In the rows, zero is written as 128.
One turn or mirror swaps these rows in pairs. Which row does each one swap with?
The rows were stretched afterwards, more along some directions than others.
Dugol: [ 75 144 101 112 152 102 114 117 148 126 116  87 151 131 120 117 109]
nen: [122 150 141 122 140 133 124  96 124 131  90  90 152 132 135 125  97]
zeda: [111 164 141 148 178  97 119 105 128 129 107  79 148 146 121 105 106]
boza: [135 129 133 132 130 114 113  95 139 124 105  92 131 131 139 127 120]
ked: [105 117 123 127 180  99  90 105 139 132 135  73 160 125 133 123 116]
reb: [109 181 101 116 144 109 130 102 111 125 137 107 141 126 144  87 122]
zopa: [126 146 100 115 124 103 116 113 127 111 141  91 131 119 149 108 133]
Feb: [109 170 129 135 175  92 131 103 132 126 138  92 124 128 128  77 122]
tigav: [123 159 139 122 160 126 114 117 105 132 157 110 122 137 143 118 156]
Rud: [114 168 113 126 147 105 121 118 105 129 151  75 123 115 128 109 154]
lig: [107 139 113 143 176  86 115 122 119 132 148  87 151 131 105 115 134]
ziv: [104 149 125 120 164 124 116  78 116 128 127  77 147 116 101 113 117]
romi: [135 158 148 124 178 122 124  93 114 140 130 110 131 136 135 113 133]
Sab: [107 182 125 114 149 109 132 106 123 122 128  94 136 115 136  92 113]
Nebur: [114 131 120 125 141 107 113 134 134 134 153 102 115 113 123 144 157]
pob: [116 157 131 147 156 101 120 112 123 116 135  84 150 137 132  98 103]
tula: [119 148 127 122 171 109  92  90 137 128 138  61 139 104 148 114 124]
sili: [ 79 127 118 125 129 111 114 105 167 129 107 111 146 134 127 127  93]
pul: [ 86 143 123 123 162  98 112 105 167 135 108  94 153 123 138 124  89]
Bekem: [109 137 127 128 150 115 121 107 114 126 137  62 132 117 100 133 140]
Kuv: [101 141 149  98 144 144 104 102 151 137 106 105 133 129 164 139 115]
dusag: [ 94 117 120 116 161 115 116 105 139 127 127  75 140 121  98 119 122]
Pav: [108 129 150 118 160 133  98 124 149 143 114  89 130 134 156 150 121]
rorid: [105 143 110  86 153 120 117 112 129 134 133 109 139 123 143 114 139]
gimo: [137 172 132 122 160 123 113  84 110 133 151  98 125 120 156  95 147]
palu: [100 176 124 119 154  98 120  93 138 126 121  70 130 113 146  93 120]
Kavi: [129 162 147 126 134 137 126 114 127 125  95 104 134 136 150 124 103]
Gup: [136 160 133 112 151 119 113 111 127 134 153 132 128 125 172 116 134]
Zevut: [ 93 160 106 125 145 100 105 145 144 130 132  86 132 126 149 130 119]
viz: [140 150 148 129 136 124 124  85 115 121 127  80 137 120 139 121 124]
fal: [ 79 128 117 115 162 108 106 137 152 132 124 100 148 128 122 145 113]
Valu: [ 87 137 136 119 148 146 108 117 150 140 137 119 123 122 146 138 122]
vub: [106 128 113 120 174 109 104 119 126 136 169 109 140 128 121 126 142]
napu: [107 117 128  91 132 132 105  99 147 129 129 115 143 114 151 143 117]
solaz: [119 160 140 126 131 122 136 103 122 129  95  82 139 127 134 122 103]
Lako: [103 156 135 144 199  93  99 105 133 136 125  86 151 138 129 108 114]
fifup: [108 158 135 117 148 124 110  89 136 132 108  59 135 110 144 124 109]
Ginib: [106 148 110 104 113 113 125  97 136 122 138 107 128 113 145 117 136]
tor: [108 144 128 143 172 106  86 108 138 139 108  60 147 135 135 130 114]
vib: [110 164 103 113 144 123 111  98 116 122 130  98 141 128 142  96 127]
pati: [120 135 132  98 119 144 121 120 135 132 131 111 121 114 148 145 137]
Pumaf: [106 152 121 123 168 109 102 129 129 142 155 104 120 136 154 116 154]
kavel: [ 98 130 128 133 154  94 119 135 155 139 139 128 128 133 137 138 123]
leriz: [108 138 143 118 166 111 106 113 161 144 116 115 139 133 155 125 109]
Dano: [137 149 142 128 157 114 117 100 111 130 157 122 131 128 146 116 141]
tapop: [119 159 153 135 165 133 111 128 120 133 142  98 128 128 157 111 131]
Budo: [106 174  99 117 146 104 124  88 107 123 132  74 145 119 134  86 123]
Gofi: [124 113 128 101 143 136  97 104 135 140 135 120 141 124 144 149 137]

Valu is swapped with tapop
Nebur is swapped with tula
boza is swapped with zopa
Feb is swapped with dusag

One turn or mirror swaps these rows in pairs. Which row does each one swap with?
The rows were stretched afterwards, more along some directions than others.
Fara: [120 137 131 132 127 133 112 102 142 142 101 153 142 131 131 137 152 110]
giram: [124 145 132 135 128 134 121 112 130 142 109 150 143 124 128 142 148 117]
laron: [120 113 109 133 134 141 127 109 141 123 134 125 134 119 126 139 106 127]
lubit: [119 125 112 132 129 140 122 113 137 151 141 139 151 138 131 134 156 134]
zabo: [118 109 130 116 125 132 125 127 140 123 117 138 140 117 150 149 130 122]
gik: [117 137 122 143 136 130 124 124 109 124 127 128 122 134 111 117 128 132]
Fop: [124 126 123 133 137 125 120 124 117 112 116 128 147 137 142 138 135 117]
Gufug: [124 128 118 144 136 131 127 127 135 129 129 126 146 136 125 125 142 108]
tum: [124 102 110 130 130 151 124 113 141 111 131 129 134 125 136 126 120 122]
Fepel: [119 144 117 122 122 128 120 129 141 135 118 124 129 127 117 130 127 127]
sed: [143 121 106 148 122 128 123 119 137 126 109 143 142 119 120 129 156 126]
sote: [128 133 119 136 142 125 118 119 114 116 116 125 142 139 134 132 133 112]
kez: [111 136 128 132 132 125 132 123 105 131 137 125 121 139 112 117 135 139]
Lideb: [120 111 127 128 132 131 122 124 131 117 114 138 150 133 152 152 139 115]
pume: [124 143 113 119 121 130 121 130 135 129 111 126 128 124 122 130 126 133]
mozaz: [115 133 128 131 132 134 106 101 142 137 105 147 137 133 131 129 148 110]
bise: [133 126 134 118 110 126 132 131 134 147 100 149 111 126 124 144 143 128]
zoga: [131 129 138 113 113 124 133 128 134 149 105 146 109 128 125 145 140 129]
malo: [132 131 138 113 116 127 131 133 129 148 113 142 108 127 123 140 137 130]
remel: [120 121 109 130 132 143 120 114 137 150 139 140 152 137 130 133 159 132]
Giku: [130 101 109 128 127 152 127 112 142 113 124 129 135 130 140 127 123 121]
nal: [125 145 130 137 129 134 120 108 134 141 107 151 145 126 132 143 150 115]
Kufi: [107 117 123 124 134 136 103 107 141 125 116 137 131 127 130 117 144 116]
Tasik: [145 115 112 137 110 136 128 127 136 132 100 142 121 124 120 131 142 123]
Nere: [125 102 128 123 135 145 123 122 139 123 113 150 136 143 150 125 150 115]
nozi: [113 134 127 132 130 127 130 115 120 145 145 130 135 147 120 126 148 137]
lif: [123 128 121 143 134 125 128 125 135 127 128 128 146 137 126 125 147 108]
Nilu: [145 122 106 147 122 129 126 118 136 129 103 144 141 121 121 129 154 124]
zala: [141 130 108 129 126 138 131 135 122 127  96 147 135 126 134 132 149 134]
dibev: [119 109 131 120 125 132 126 131 132 120 115 141 145 120 152 151 136 124]
somu: [126 106 132 127 135 142 120 122 141 128 108 156 139 146 148 127 155 112]
kufen: [134 108 122 124 128 127 133 129 137 118 118 138 138 107 142 135 146 130]
Sedat: [109 117 118 125 132 134 108 113 137 122 136 123 125 123 124 117 135 127]
lela: [122 137 115 148 143 138 118 128 114 119 126 130 132 121 106 116 126 135]
Sulim: [121 109 109 130 133 142 128 107 146 124 133 125 136 120 131 140 111 124]
vavel: [118 122 109 131 130 142 119 113 139 153 139 141 150 137 129 135 154 135]
suz: [127 109 130 130 135 145 119 126 142 131 106 156 137 145 145 132 156 110]
Mepoz: [129 136 117 143 150 143 119 126 131 127 125 142 140 130 122 124 135 132]
deg: [125 128 129 133 127 118 115 126 141 149 128 138 129 113 115 158 135 132]
dato: [133 142 110 123 132 128 121 112 129 133 113 120 117 119 116 127 117 112]
zupak: [122 112 124 119 131 114 111 119 128 120  98 153 123 112 128 141 139 119]
posag: [143 119 107 142 112 134 127 126 131 130 104 143 127 121 117 131 146 128]
zufin: [130  98 112 129 128 152 126 116 141 114 124 131 132 132 139 126 124 118]
mazu: [133 114 111 131 133 135 132 127 136 132  97 148 128 116 131 146 122 127]
ziku: [113 115 109 129 136 135 109 120 134 127 145 118 128 111 112 129 125 136]
gof: [144 115 109 141 109 135 128 123 137 131 100 143 129 125 123 134 144 123]
soki: [138 130 106 122 123 144 128 135 126 127  97 145 134 123 135 131 147 138]
Neta: [109 125 126 119 131 128 135 138 129 118 133 142 127 125 118 121 133 144]
dopu: [124 145 132 137 129 134 121 110 132 139 110 151 146 124 132 143 153 119]
Vuf: [135 142 110 119 118 136 127 135 128 131 103 138 128 123 126 127 136 138]
Gura: [137 142 111 125 133 127 122 116 125 133 115 117 119 117 116 126 122 111]
vusoz: [115 128 120 130 130 134 128 113 129 150 143 136 144 146 125 130 153 136]

Neta is swapped with zupak
Tasik is swapped with zufin
mazu is swapped with kufen
Nere is swapped with bise

